128 stands for zero in the data rows.
Here are some points, each followed by its number:
153,130,100,125,122,109,154,156,129,140,134,096,110,122,137,146 0
188,154,107,153,132,137,149,148,140,139,128,107,057,122,112,148 1
155,112,081,115,142,137,137,154,102,126,111,139,102,120,146,125 2
094,073,117,067,162,106,130,134,087,134,141,149,189,147,152,130 3
107,097,101,110,135,119,137,101,079,117,113,160,157,141,124,124 4
106,097,132,106,199,109,134,128,122,130,150,116,146,146,148,130 5
159,130,131,105,137,139,129,172,126,135,128,123,112,116,145,133 6
161,125,159,083,166,131,143,171,106,136,136,119,120,128,130,159 7
144,150,113,167,089,124,131,111,159,141,139,116,099,133,103,136 8
111,134,109,169,096,100,124,094,181,156,174,109,126,154,104,134 9
108,140,100,168,070,110,126,098,158,133,135,113,133,129,119,121 10
139,114,124,097,145,113,147,149,102,134,132,120,137,130,134,150 11
124,132,178,089,111,105,135,145,127,150,156,110,167,137,114,166 12
089,119,128,134,133,064,179,079,098,123,128,077,172,147,108,164 13
156,132,120,124,126,122,139,141,129,146,145,126,106,139,111,151 14
107,120,149,117,128,089,144,107,131,151,165,108,163,154,108,159 15
106,108,154,084,134,127,117,136,109,129,132,148,173,133,136,130 16
148,143,109,160,089,132,117,117,167,149,152,135,096,140,103,132 17
145,115,112,117,171,141,127,145,116,127,126,140,103,129,139,124 18
127,125,157,135,180,166,100,098,122,117,130,180,109,147,107,106 19
097,126,114,154,098,083,149,080,135,140,146,104,155,150,103,144 20
130,121,096,133,115,110,140,133,130,137,133,116,125,129,134,132 21
105,158,159,170,137,116,141,091,148,109,117,087,126,123,118,127 22
120,104,102,116,146,109,139,125,114,133,134,126,138,139,137,133 23
107,131,131,142,140,116,128,122,151,125,133,100,135,124,145,118 24
138,135,096,142,070,118,136,123,128,136,126,127,125,125,114,136 25
146,143,102,136,093,125,153,145,109,112,087,103,116,096,142,131 26
146,084,120,071,178,173,086,162,103,138,146,213,124,149,137,110 27
148,149,110,129,050,122,128,172,154,140,122,101,126,097,147,134 28
154,138,134,114,097,146,124,147,114,131,115,151,122,118,118,133 29
113,087,087,099,127,122,124,120,087,125,122,168,160,141,137,119 30
147,139,127,131,139,140,117,169,163,133,137,106,097,110,155,121 31
110,129,186,107,164,096,155,111,117,136,151,098,162,148,105,166 32
136,136,126,127,102,130,132,134,120,123,111,126,131,115,128,128 33
171,171,157,120,070,148,112,208,182,144,132,093,099,086,153,134 34
115,170,174,185,169,098,178,060,124,099,104,063,111,128,091,151 35
132,144,153,138,124,142,127,115,123,115,110,133,125,121,114,125 36
103,110,145,148,172,126,114,054,124,137,160,172,133,180,077,126 37
140,123,169,093,158,126,125,150,128,149,159,130,134,145,119,153 38
156,160,121,152,084,161,110,156,156,118,104,128,093,095,141,109 39
169,110,105,094,117,168,092,174,125,149,145,193,104,133,131,117 40
108,150,166,146,092,144,097,118,169,130,139,135,141,126,121,110 41
107,142,159,139,107,135,114,106,138,121,122,134,147,125,118,118 42
115,160,145,168,117,123,139,097,140,107,106,095,120,114,118,125 43
148,123,110,145,122,163,093,109,137,140,144,193,093,151,099,111 44
110,114,113,151,157,172,096,088,112,097,098,190,118,134,125,078 45
122,127,094,136,074,149,096,141,148,126,120,155,131,113,149,094 46
133,130,123,126,121,126,122,150,148,138,140,118,122,123,141,126 47
119,147,126,167,078,125,124,085,142,130,129,136,125,137,092,127 48
073,164,146,216,150,105,151,047,159,088,097,061,125,118,122,105 49
122,145,175,161,147,143,107,079,158,136,156,149,115,158,082,125 50
109,150,127,162,070,106,125,105,171,139,143,099,138,128,115,130 51
124,096,135,068,125,137,123,142,071,127,120,177,174,136,128,135 52
125,109,131,121,165,156,101,125,125,121,127,169,124,136,134,101 53
128,154,169,140,102,132,115,128,165,141,151,119,128,132,110,137 54
150,151,114,162,088,134,144,087,102,117,096,144,106,127,085,137 55
163,138,135,129,155,170,100,166,151,128,128,148,081,116,143,109 56
164,135,132,124,150,168,103,164,144,130,130,150,086,119,140,112 57
151,149,151,132,123,140,117,148,159,142,147,121,103,126,121,137 58
106,129,114,148,092,132,119,102,125,114,110,142,144,124,125,108 59
080,096,120,142,200,077,170,040,081,116,135,117,160,174,096,147 60
131,118,099,099,103,129,145,151,075,101,074,131,148,095,157,121 61
103,130,125,139,085,107,145,097,106,115,107,118,163,125,115,135 62
160,137,068,127,098,127,160,180,107,109,076,090,102,078,173,124 63
130,122,121,130,116,132,128,107,108,128,124,154,132,139,107,128 64
080,108,160,089,189,114,161,118,056,078,071,106,191,108,162,122 65
131,142,187,108,134,147,116,141,133,126,129,137,137,122,122,130 66
124,112,070,146,077,126,115,108,132,140,137,160,129,142,116,116 67
112,116,122,146,155,184,089,080,100,090,089,208,117,134,116,077 68
124,136,197,106,175,133,114,147,156,140,160,114,134,137,129,140 69
154,113,111,089,125,160,106,182,115,128,118,164,118,112,155,113 70
115,097,099,110,174,114,145,132,096,116,115,123,142,129,157,123 71
153,148,116,124,081,119,136,175,151,142,131,094,115,104,144,143 72
167,132,143,100,138,157,129,151,093,124,111,162,108,121,116,139 73
115,127,183,107,156,096,150,108,118,143,159,105,158,155,097,169 74
145,110,108,087,134,122,156,161,073,118,098,126,140,112,147,144 75
152,127,158,082,139,105,152,166,121,158,165,103,133,139,119,179 76
090,141,136,175,102,094,135,068,162,138,156,100,146,151,096,136 77
106,157,152,159,108,115,151,095,123,101,096,091,140,111,116,132 78
142,134,116,129,130,142,129,142,122,116,107,129,109,111,141,119 79
134,129,151,108,122,118,141,133,108,133,129,123,144,133,114,153 80
082,122,147,136,148,118,135,086,104,101,104,126,164,129,129,115 81
106,120,124,114,118,073,177,111,093,127,122,084,171,132,124,164 82
148,147,149,115,072,104,127,157,170,175,184,101,130,139,105,172 83
103,129,138,151,167,149,109,104,137,098,108,134,123,120,144,091 84
149,085,092,077,146,122,127,167,103,156,160,159,132,151,136,147 85
134,113,118,110,129,141,121,127,101,127,120,164,130,136,121,125 86
101,097,134,094,194,100,151,133,103,121,132,101,162,132,157,136 87
137,148,138,136,069,140,106,142,164,144,144,135,128,122,119,125 88
105,101,153,111,207,116,125,114,127,134,157,127,144,155,132,130 89
109,129,149,121,132,136,118,128,126,115,114,131,149,117,141,112 90
180,146,094,140,071,152,116,159,146,145,128,148,082,115,119,127 91
089,106,123,128,177,108,143,103,109,108,115,108,156,131,147,117 92
096,140,112,154,083,080,163,099,133,119,114,069,160,117,133,139 93
099,100,100,115,136,111,129,129,118,124,126,124,157,128,156,117 94
136,116,146,084,186,129,146,169,093,112,107,110,135,111,161,136 95
174,125,091,125,161,149,144,155,094,111,094,136,079,110,141,125 96
128,150,146,145,109,172,081,157,180,119,121,136,109,101,154,088 97
164,130,089,120,097,145,125,165,123,135,118,144,098,113,138,124 98
171,170,124,136,066,159,109,207,176,128,107,102,090,070,170,110 99
079,123,160,130,104,115,112,090,139,131,143,138,179,146,112,124 100
105,126,091,144,076,107,134,121,136,124,116,108,153,115,143,119 101
126,123,130,122,143,131,115,148,154,135,146,120,125,128,148,119 102
154,157,128,126,080,125,142,170,137,127,109,090,116,093,144,139 103
141,134,119,130,132,144,133,141,111,108,095,127,112,107,142,117 104
092,093,101,119,139,089,149,080,089,128,134,135,169,158,114,141 105
107,130,158,113,129,123,141,104,089,106,099,132,163,123,117,134 106
176,149,120,147,106,165,098,155,172,149,150,155,070,128,116,120 107
152,110,140,090,163,123,132,154,118,153,159,137,121,145,122,154 108
133,150,175,130,129,143,112,134,153,134,141,127,122,129,117,129 109
123,120,125,122,136,125,136,114,107,122,120,136,136,134,120,129 110
104,122,133,149,161,116,122,108,164,135,158,109,129,146,130,120 111
126,175,156,163,083,143,117,139,175,115,109,094,116,093,141,110 112
129,123,109,120,122,132,120,158,140,127,126,120,129,111,158,114 113
120,122,105,127,140,140,130,140,109,097,084,124,129,100,163,102 114
122,107,114,097,159,113,146,155,103,118,117,108,143,117,160,134 115
097,111,103,141,136,101,141,093,115,122,128,120,151,142,126,127 116
115,154,089,184,062,091,171,081,123,110,094,078,131,112,114,138 117
147,152,161,084,084,104,156,203,134,139,125,061,149,090,158,167 118
156,160,154,120,108,125,135,194,170,143,139,070,108,098,154,146 119
128,129,134,115,133,098,153,151,130,136,138,080,138,121,140,153 120
153,169,144,183,145,147,145,103,132,104,095,110,075,114,108,122 121
152,131,122,115,122,150,131,145,095,110,093,149,117,109,132,123 122
189,151,139,125,116,182,097,179,151,139,129,161,069,113,124,121 123
132,143,154,147,123,137,116,104,152,140,149,140,116,147,095,134 124
137,105,056,140,093,131,109,122,134,148,143,171,113,145,125,113 125
149,136,112,145,138,140,138,119,111,116,107,137,097,124,117,128 126
119,137,166,126,101,157,082,126,157,137,150,167,138,134,113,112 127
165,132,160,091,174,131,148,170,110,134,133,111,111,123,130,159 128
148,104,123,085,143,120,133,161,113,150,154,139,134,144,129,152 129
148,107,129,098,192,129,143,148,100,130,135,131,114,139,133,142 130
116,155,086,182,054,089,172,085,119,110,091,078,131,109,111,141 131
123,102,138,077,124,148,097,151,108,137,136,181,159,135,136,118 132
141,161,133,155,096,131,134,136,147,120,109,101,110,103,130,126 133
144,126,111,126,109,149,114,136,121,127,120,154,115,124,125,116 134
068,082,148,095,190,086,152,074,073,119,138,132,199,165,117,143 135
135,132,100,154,114,143,105,131,165,135,138,138,101,127,137,106 136
134,129,128,125,110,129,134,105,101,131,123,154,133,143,097,141 137
135,087,093,099,169,155,099,152,120,133,139,180,119,140,152,101 138
163,159,153,146,113,110,161,114,125,143,138,102,103,139,079,176 139
120,128,139,108,138,133,137,146,100,100,090,115,143,101,155,119 140
161,142,132,116,114,153,123,173,134,129,117,126,104,104,144,127 141
115,140,136,144,120,108,154,096,109,113,108,105,140,127,109,141 142
153,075,097,064,201,145,108,200,120,153,161,160,115,137,174,121 143
167,091,062,093,142,126,137,168,098,145,137,150,105,135,144,139 144
132,158,163,130,097,143,113,167,172,133,131,103,127,102,148,120 145
126,137,103,171,088,107,126,098,174,154,167,114,114,151,100,139 146
139,193,173,176,079,104,161,110,161,128,121,057,112,110,097,160 147
137,126,131,120,128,159,098,147,140,129,130,158,117,123,137,107 148
104,132,166,126,092,131,098,105,156,146,160,154,162,149,102,127 149
141,071,088,066,187,139,106,184,114,148,158,168,128,142,170,116 150
140,164,143,154,063,167,084,152,182,130,124,141,106,102,134,101 151
152,142,171,094,139,134,124,188,151,145,147,104,120,114,146,145 152
123,096,102,099,149,073,182,110,072,138,138,110,159,153,110,176 153
123,129,127,144,149,139,130,106,117,112,111,141,119,132,121,116 154
113,098,087,160,170,163,088,081,136,120,135,195,103,158,119,080 155
147,146,114,137,092,168,092,172,161,122,109,141,101,092,161,092 156
182,151,106,154,126,133,149,146,136,137,125,110,066,120,113,147 157
114,120,118,148,119,120,114,098,154,147,163,140,130,156,108,126 158
149,089,090,094,139,149,099,150,120,155,162,193,117,155,128,119 159
083,105,122,132,206,119,146,106,103,086,090,101,150,115,169,097 160
125,126,129,140,145,136,127,100,117,116,118,142,122,135,115,119 161
164,158,131,124,080,161,114,187,145,121,101,122,103,084,153,115 162
104,099,128,104,156,142,109,116,100,114,120,168,153,139,135,108 163
108,112,139,117,157,144,104,123,129,122,131,155,141,133,140,104 164
Which two points above are nearest to each new point, looking only along the 7 directions in which the numbered points spread most? Their numbers follow each, nearest first.
142,117,138,082,175,129,152,171,082,110,100,112,131,109,158,143 95 115
142,129,136,116,107,162,097,148,134,136,132,171,123,127,124,115 148 134
107,121,076,162,099,137,116,096,120,107,095,151,128,119,137,091 59 67
116,111,095,117,097,120,146,103,068,107,087,152,158,123,122,127 4 30
152,122,110,124,151,109,159,116,096,137,133,127,107,146,102,161 14 11
100,096,088,108,118,133,116,128,095,111,101,160,162,118,159,098 30 94
143,116,125,096,150,107,160,146,090,131,122,113,135,128,131,157 11 115
127,084,112,066,139,161,093,167,092,125,121,198,157,126,158,101 132 27
190,188,153,144,070,144,135,190,175,144,127,082,071,091,127,151 34 119
073,123,150,154,141,125,115,062,126,106,116,142,163,141,116,103 81 100
094,144,167,156,145,125,129,083,134,103,116,113,142,131,114,119 22 81
164,139,121,107,098,142,124,187,132,136,121,124,110,102,150,134 141 6
147,145,144,114,068,100,134,161,164,172,178,096,136,136,112,171 83 12
124,094,132,062,131,130,128,148,068,128,120,170,173,134,131,139 52 16
140,111,054,151,092,140,109,119,138,141,135,172,103,140,124,104 125 67
070,128,200,134,162,129,099,080,150,122,150,138,172,150,113,113 100 149
101,133,168,117,132,118,145,102,096,108,107,125,169,126,116,137 106 81
161,160,153,145,115,117,154,116,131,141,138,106,100,137,084,167 139 14
162,131,063,143,081,132,138,140,116,127,103,134,094,113,132,125 98 25
142,141,147,100,124,141,148,164,083,097,070,113,137,085,155,130 140 61
129,168,176,122,065,154,103,175,162,120,108,109,141,082,155,112 145 112
131,114,138,101,147,163,093,165,136,126,130,157,128,119,156,102 148 70
170,145,163,075,072,146,129,181,094,133,107,145,140,104,121,155 29 73
168,135,085,122,076,101,159,155,123,154,139,103,112,126,119,166 0 72
134,169,151,152,091,072,185,122,143,137,132,035,131,117,109,182 147 93
162,141,166,092,132,140,121,202,157,149,151,103,117,111,150,147 152 119
131,124,131,132,134,164,086,132,156,133,145,172,114,137,127,100 148 53
128,136,141,112,066,113,109,173,187,170,180,106,151,128,138,144 83 88
112,168,158,171,100,130,128,107,162,115,117,097,123,112,119,119 43 22
105,166,128,165,078,087,174,113,135,102,087,039,147,088,144,139 93 117
152,114,124,102,160,152,116,159,120,134,135,154,108,131,138,126 18 6
124,126,107,132,103,116,132,134,135,132,126,115,136,121,139,126 21 33
102,105,108,125,153,115,147,085,076,104,100,144,152,137,119,125 4 81
093,091,094,097,132,107,138,131,092,116,114,129,177,123,163,118 94 71
191,120,072,117,147,157,137,171,096,123,102,154,066,114,140,125 96 2
133,133,154,110,122,117,143,128,111,132,131,121,144,132,110,152 80 110
163,092,098,056,119,153,107,210,101,145,131,173,132,115,166,127 70 40
158,128,117,125,129,129,134,137,124,143,140,135,104,138,114,145 14 21
174,120,132,092,129,150,126,145,087,144,133,182,110,144,096,151 73 86
172,170,155,119,079,146,114,212,184,149,140,090,098,089,155,136 34 119
059,113,137,146,201,098,150,086,115,083,097,078,167,117,167,102 160 92
109,151,150,159,102,136,107,111,169,128,136,124,129,126,122,110 41 42
130,124,129,117,150,106,143,152,143,142,147,088,128,129,147,144 120 47
137,079,078,098,176,157,097,155,116,136,140,187,114,142,158,097 138 150
086,103,124,131,152,141,111,081,099,103,110,171,159,140,126,096 163 81
107,109,131,146,159,121,118,063,126,137,158,165,135,176,084,127 37 158
148,133,127,135,138,150,100,162,173,142,151,130,098,122,147,112 31 102
142,117,108,117,106,129,109,150,154,160,167,147,122,143,128,130 47 102
151,138,154,095,135,132,127,197,156,146,147,096,122,110,158,141 152 119
152,147,145,118,123,161,112,171,136,119,108,132,108,099,149,115 141 162
150,091,085,097,134,149,096,160,128,156,162,188,115,150,136,120 159 40
150,128,104,127,136,114,144,161,142,140,137,092,104,118,148,140 0 47
132,139,137,126,146,109,164,133,113,116,111,083,128,113,135,149 120 142
157,123,098,139,107,150,101,130,150,156,158,176,094,150,107,121 44 17
126,114,119,121,152,108,141,128,125,140,145,117,133,141,129,140 23 11
139,122,136,117,140,153,099,145,142,137,142,161,114,133,131,114 148 53
106,111,109,135,145,103,146,097,111,124,129,121,144,144,124,130 116 23
131,137,125,130,103,129,134,136,119,120,109,122,132,113,132,127 33 79
158,163,159,120,107,124,131,192,176,148,146,074,109,100,149,147 119 34
135,184,166,177,085,103,159,104,160,124,121,061,114,114,097,157 147 43
170,142,127,102,095,149,121,187,124,135,116,133,107,102,145,135 141 6
146,088,103,094,150,191,065,152,113,133,134,233,114,142,139,085 27 138
101,110,103,110,109,095,138,142,127,133,133,102,167,120,159,131 94 101
142,113,062,153,102,142,110,120,142,140,138,164,100,141,125,107 125 67
151,121,123,076,103,148,124,196,101,127,103,141,136,097,164,125 70 6
148,127,113,152,124,169,088,110,147,138,147,195,089,151,097,105 44 107
085,119,147,145,200,112,143,083,115,099,114,105,145,137,133,116 92 81
115,119,124,148,153,188,088,083,097,088,082,215,117,130,118,069 68 45
111,100,131,103,158,147,108,120,100,119,124,178,149,140,130,110 163 164
119,078,083,092,169,079,176,114,066,138,137,125,158,158,126,161 153 105
125,138,152,139,133,100,146,111,148,148,162,098,130,148,103,158 15 74
146,115,134,107,144,158,095,155,136,138,144,168,113,133,133,116 148 57
107,136,196,102,154,128,115,153,155,130,146,103,157,121,148,130 69 66
126,096,101,096,148,080,177,115,071,139,135,114,154,150,116,172 153 82
072,159,134,215,149,110,147,046,157,084,093,069,124,118,128,101 49 22
163,125,089,121,101,143,121,162,125,140,124,146,103,117,137,125 98 134
107,106,079,149,124,110,136,085,112,124,127,142,137,147,118,121 116 64
189,116,072,119,157,160,138,166,092,118,097,156,065,112,143,121 96 2
165,170,159,126,083,144,109,206,194,148,143,086,096,090,156,133 34 119
119,112,068,120,099,122,140,138,092,104,082,130,144,101,164,109 61 114
161,144,134,131,101,138,120,149,153,152,152,131,100,132,109,143 58 14
132,150,185,129,136,144,111,137,160,136,147,123,119,131,115,132 109 54
094,123,129,149,153,134,115,102,138,109,116,131,138,126,143,097 84 154
077,125,165,125,100,111,113,095,142,135,148,132,185,145,114,127 100 149
127,147,157,151,117,131,118,100,152,139,150,134,118,148,091,136 124 54
109,159,153,158,111,111,151,100,129,104,100,087,138,110,123,132 78 43
162,138,085,138,084,096,160,153,139,153,141,086,107,122,127,159 0 72
092,132,144,138,099,108,143,082,102,111,105,123,171,129,110,131 62 142
150,159,151,162,132,149,108,138,187,139,148,115,082,123,122,120 58 109
110,186,177,174,095,085,180,092,145,109,104,033,137,104,109,159 147 78
118,128,128,116,142,127,143,138,102,100,087,109,140,102,156,118 140 114
158,150,128,123,092,155,117,181,140,120,099,122,107,086,156,114 162 141
174,139,126,145,164,149,145,118,098,118,105,145,076,129,102,137 126 96
193,186,156,138,080,148,132,194,172,141,126,087,073,088,132,149 34 119
131,191,181,176,095,112,155,108,159,120,115,062,115,107,104,148 147 43
102,119,114,129,148,109,136,144,144,120,128,086,143,114,171,117 24 94
158,164,137,130,071,160,111,179,148,121,100,125,104,085,149,117 162 39
130,127,125,115,130,092,158,147,131,145,143,079,136,128,136,160 120 0
149,157,163,101,081,091,175,163,112,137,121,064,148,106,120,186 118 120
139,114,133,090,146,115,154,145,084,127,119,124,142,128,128,154 11 75
162,145,118,119,078,117,143,175,143,145,132,098,118,107,137,152 72 103
100,103,098,108,110,101,132,143,126,132,133,111,168,122,162,125 94 23
137,122,117,110,131,121,142,150,111,126,118,120,131,117,142,136 11 115
104,135,165,129,139,116,128,118,140,127,136,105,150,131,129,132 24 90
128,139,129,163,132,147,103,118,169,131,141,137,101,130,125,105 136 124
068,114,127,145,197,104,150,095,115,086,094,081,159,115,168,102 160 92
110,163,172,162,117,113,134,102,168,129,139,086,130,128,110,139 22 54
116,160,151,200,152,153,117,068,152,097,104,127,093,126,102,098 121 43
135,119,169,107,174,128,129,120,118,145,158,147,128,158,100,150 38 108
142,142,159,121,123,167,101,147,132,118,113,153,119,113,131,111 148 66
096,140,122,139,062,100,145,105,117,110,097,099,172,108,130,128 62 93
129,102,094,129,191,137,123,130,120,118,124,140,107,133,152,105 18 71
124,155,167,140,093,129,114,125,166,142,147,120,136,129,112,133 54 41
082,125,170,122,113,122,108,095,135,127,141,145,181,143,114,122 100 149
143,153,124,164,077,140,104,122,176,147,148,136,100,131,110,122 17 8
107,124,114,131,142,108,137,138,141,124,124,089,137,116,161,121 24 113
085,106,108,135,161,071,172,084,102,119,125,083,164,141,132,144 13 82
159,125,084,128,118,124,149,143,107,126,110,125,102,116,134,137 2 0
131,161,126,177,046,144,109,092,157,130,125,147,114,127,091,119 48 8
085,108,128,129,177,112,135,106,116,108,117,111,156,130,152,113 92 81
131,132,148,123,126,109,146,114,116,137,139,119,138,142,101,156 80 15
139,146,133,154,127,140,154,074,071,094,075,150,113,126,083,134 55 126
150,122,139,110,130,156,099,143,131,145,150,175,111,143,113,129 148 40
082,124,142,154,139,123,122,070,126,109,120,135,155,142,114,111 81 116
118,133,139,136,132,121,126,122,143,131,137,116,134,130,128,126 24 47
109,133,150,124,124,132,120,124,127,112,113,124,147,116,140,116 90 42
110,092,133,105,171,108,123,108,121,153,175,149,151,173,111,143 89 5
143,092,087,102,144,136,113,148,122,150,155,168,119,151,133,124 159 85
138,133,130,122,129,087,169,133,123,145,144,081,131,134,117,171 120 0
127,170,177,125,057,151,103,172,167,122,111,108,143,084,151,114 145 112
115,135,137,137,138,112,134,130,153,131,138,093,133,122,142,131 24 47
112,111,131,119,154,140,107,125,132,127,135,150,137,137,141,110 164 53
116,116,113,149,122,118,109,099,158,153,171,145,127,159,110,124 158 9
135,117,101,149,166,120,129,121,152,141,157,122,097,147,127,128 111 102
138,148,143,155,126,144,119,106,144,129,133,141,103,137,101,124 124 36
146,122,126,120,131,158,093,155,150,144,149,165,109,133,134,111 148 57
144,138,101,156,073,130,138,086,098,121,102,156,114,133,085,134 55 137
134,120,120,108,112,126,122,156,135,143,142,129,136,124,143,132 47 113
120,143,128,155,096,132,130,091,119,115,103,139,132,125,109,120 59 48
134,132,119,126,126,137,139,136,103,104,088,124,127,103,144,120 104 79
127,107,158,109,184,148,102,112,127,143,167,180,125,167,102,127 19 53
137,120,140,113,141,156,094,144,142,140,148,163,120,137,128,115 148 53
121,160,174,148,098,131,112,122,179,139,152,111,131,128,112,130 54 41
138,087,090,100,168,156,097,153,122,139,145,183,115,142,149,103 138 159
096,127,149,098,130,113,146,154,104,099,089,086,178,090,175,121 140 115
121,094,079,110,136,102,160,106,066,120,108,139,149,138,127,139 4 30
128,117,097,103,114,121,154,152,076,104,078,119,149,097,159,125 61 75
099,098,137,095,192,100,148,136,106,121,134,098,164,134,157,138 87 5
134,147,145,153,107,136,120,104,142,132,132,139,115,136,099,132 124 48
165,136,073,117,090,126,156,189,101,111,075,094,107,076,174,129 63 26
163,101,096,053,120,141,140,207,068,123,093,147,138,097,171,135 75 70
111,112,141,101,170,096,157,133,108,130,136,093,155,134,141,151 87 11
129,099,103,099,149,072,186,115,074,145,141,105,152,153,109,180 153 82
134,141,139,122,134,109,165,136,106,117,107,086,133,111,132,149 120 142
107,114,101,149,149,161,103,096,109,092,086,171,124,121,143,077 45 68
142,125,146,125,140,148,103,126,143,147,159,165,113,151,105,128 124 44
169,173,178,140,100,135,149,118,116,131,118,119,101,125,074,167 139 36
100,133,106,167,101,109,128,100,161,127,135,104,137,129,131,115 10 51
133,122,128,123,126,159,092,142,143,131,136,165,117,128,135,106 148 134
134,191,178,177,089,102,163,099,157,121,117,055,116,112,094,161 147 43
159,134,090,131,088,092,163,150,132,153,140,086,113,123,124,162 0 72
094,082,062,141,144,072,168,049,076,131,136,139,157,174,096,145 105 60
085,108,133,127,181,114,134,101,112,108,117,120,156,133,148,113 92 81
125,106,107,112,149,116,135,130,114,134,136,132,135,137,137,132 23 110
156,179,168,149,089,151,129,143,141,112,097,109,101,097,117,132 133 112
157,168,194,097,108,125,135,205,167,143,142,064,125,094,151,159 119 118
097,121,076,155,082,096,136,104,136,124,117,108,151,122,143,117 101 10
192,168,129,126,075,143,126,201,166,154,138,104,077,099,136,148 34 72
168,133,102,115,108,117,153,161,115,143,130,114,106,121,125,157 0 14
136,100,106,083,173,114,151,173,095,124,117,108,135,117,168,137 115 95
140,083,089,098,179,151,101,155,118,137,142,174,113,143,154,107 138 150
084,145,166,136,119,083,157,111,138,119,126,057,174,117,136,145 93 78
151,133,159,085,124,112,146,177,124,148,148,100,139,122,131,167 76 152
115,085,097,082,131,073,166,130,084,151,152,115,176,154,127,170 153 82
114,109,101,163,161,163,087,082,140,120,135,194,106,154,115,083 155 45
088,138,135,168,101,092,133,070,160,138,153,103,152,149,102,131 77 20
154,156,153,142,111,113,154,111,125,142,140,113,108,142,080,170 139 14
107,153,135,150,089,102,145,129,153,122,118,068,145,106,144,133 93 133
077,135,168,138,165,082,172,081,102,102,108,069,172,127,125,149 13 81
118,121,102,139,101,090,151,101,126,143,146,109,142,146,109,150 20 21
111,165,126,160,076,085,173,119,135,111,095,042,144,093,139,145 93 117
159,130,101,121,122,108,155,155,123,141,135,099,105,122,130,155 0 14
112,126,128,120,109,096,142,132,142,141,146,093,153,131,135,148 120 21
112,170,176,179,134,113,147,077,149,116,122,086,120,130,096,138 22 43
163,129,067,140,083,137,137,141,112,126,103,142,097,113,128,126 98 25
096,130,172,127,105,125,102,099,153,144,162,148,164,154,099,131 149 100
115,077,074,098,171,072,179,110,065,135,135,114,157,157,129,163 153 105
111,109,150,132,201,116,127,103,143,143,171,125,130,165,115,133 89 111
126,109,094,105,117,106,159,133,081,120,104,121,151,122,137,143 75 11
150,139,104,140,087,175,089,154,150,121,111,165,096,107,143,093 156 39
137,131,110,139,118,141,106,136,157,138,141,141,107,129,133,113 136 47
122,151,168,133,092,128,113,133,164,143,150,117,138,128,116,135 54 41
084,086,097,125,113,076,149,054,087,144,152,150,187,179,088,152 105 20
095,117,138,108,119,074,173,105,092,126,126,089,184,136,119,164 82 13
130,122,148,136,176,164,103,102,120,115,125,179,107,143,110,105 19 53
145,102,131,094,208,134,138,143,095,129,136,142,115,143,135,137 130 18
152,128,073,125,068,106,168,130,080,122,090,116,130,109,123,149 26 25
108,149,150,160,110,142,100,113,176,125,136,124,127,124,127,103 41 42
167,172,133,132,073,156,111,208,176,128,109,094,093,073,169,115 99 34
144,136,145,121,132,163,099,154,146,129,130,152,110,119,137,110 148 57
117,161,143,202,155,155,117,071,154,096,098,127,089,122,113,093 121 84
152,113,129,101,178,135,139,144,098,130,128,142,112,137,127,140 130 18
091,095,130,114,144,104,140,073,082,122,129,153,177,162,101,138 105 4
093,115,117,146,182,097,161,088,110,106,115,094,141,134,135,127 92 116
109,132,131,142,131,108,151,098,109,110,106,108,142,126,121,134 142 116
145,166,173,135,085,116,151,117,121,131,122,103,130,122,089,165 139 80
067,123,147,160,167,141,103,083,142,092,105,132,152,123,149,077 84 81
105,161,198,142,103,109,128,109,168,139,154,086,153,133,104,150 54 51
120,135,141,134,141,115,132,133,154,135,142,097,126,129,136,133 24 102
158,124,087,114,089,151,112,178,129,133,116,148,110,105,155,112 98 70
198,160,171,112,173,168,140,184,120,123,111,118,065,105,126,147 128 57
141,133,145,114,149,102,165,142,115,133,133,087,127,127,125,161 120 11
098,099,093,141,137,105,116,101,154,152,174,135,141,163,126,123 158 111
144,137,140,127,159,131,119,172,175,143,156,094,099,120,155,128 31 102
145,123,116,141,120,165,088,107,137,140,146,198,100,155,096,112 44 134
148,148,155,130,127,143,113,146,162,146,152,129,103,130,120,132 58 109
136,116,166,084,157,134,125,149,113,140,147,143,142,141,121,145 38 108
168,172,157,120,079,144,118,211,187,144,136,081,099,085,157,136 34 119
139,127,157,120,141,148,102,124,140,146,160,166,118,151,100,131 124 109
150,133,081,124,069,108,168,136,085,119,091,112,128,109,124,151 26 25
154,137,151,114,168,146,129,163,124,120,117,119,102,112,145,129 6 18
131,150,143,139,080,134,110,141,168,141,142,120,126,121,127,126 88 54
124,136,145,144,126,120,127,106,147,138,151,120,125,145,103,139 124 158
103,143,127,150,067,104,128,114,161,138,144,099,151,126,124,134 51 10
122,149,171,137,105,129,117,127,162,139,149,117,135,128,114,134 54 109
131,111,097,100,115,110,156,137,079,119,100,126,147,118,139,141 75 61
111,130,117,150,126,104,151,093,110,114,108,107,139,128,120,134 142 116
145,162,148,138,046,124,124,136,155,148,142,118,126,122,100,151 88 54
166,161,163,126,035,156,089,155,174,165,166,159,117,132,089,143 88 151
120,139,147,147,126,125,123,099,147,136,146,131,126,144,103,131 124 158
099,113,101,151,149,159,104,093,112,091,088,169,127,121,145,073 45 68
122,147,123,162,064,126,124,087,134,127,119,140,132,131,094,127 48 10
131,120,116,114,115,125,123,150,138,141,145,128,133,128,138,130 47 102
137,107,065,136,121,101,151,119,116,141,139,123,116,143,123,144 21 23
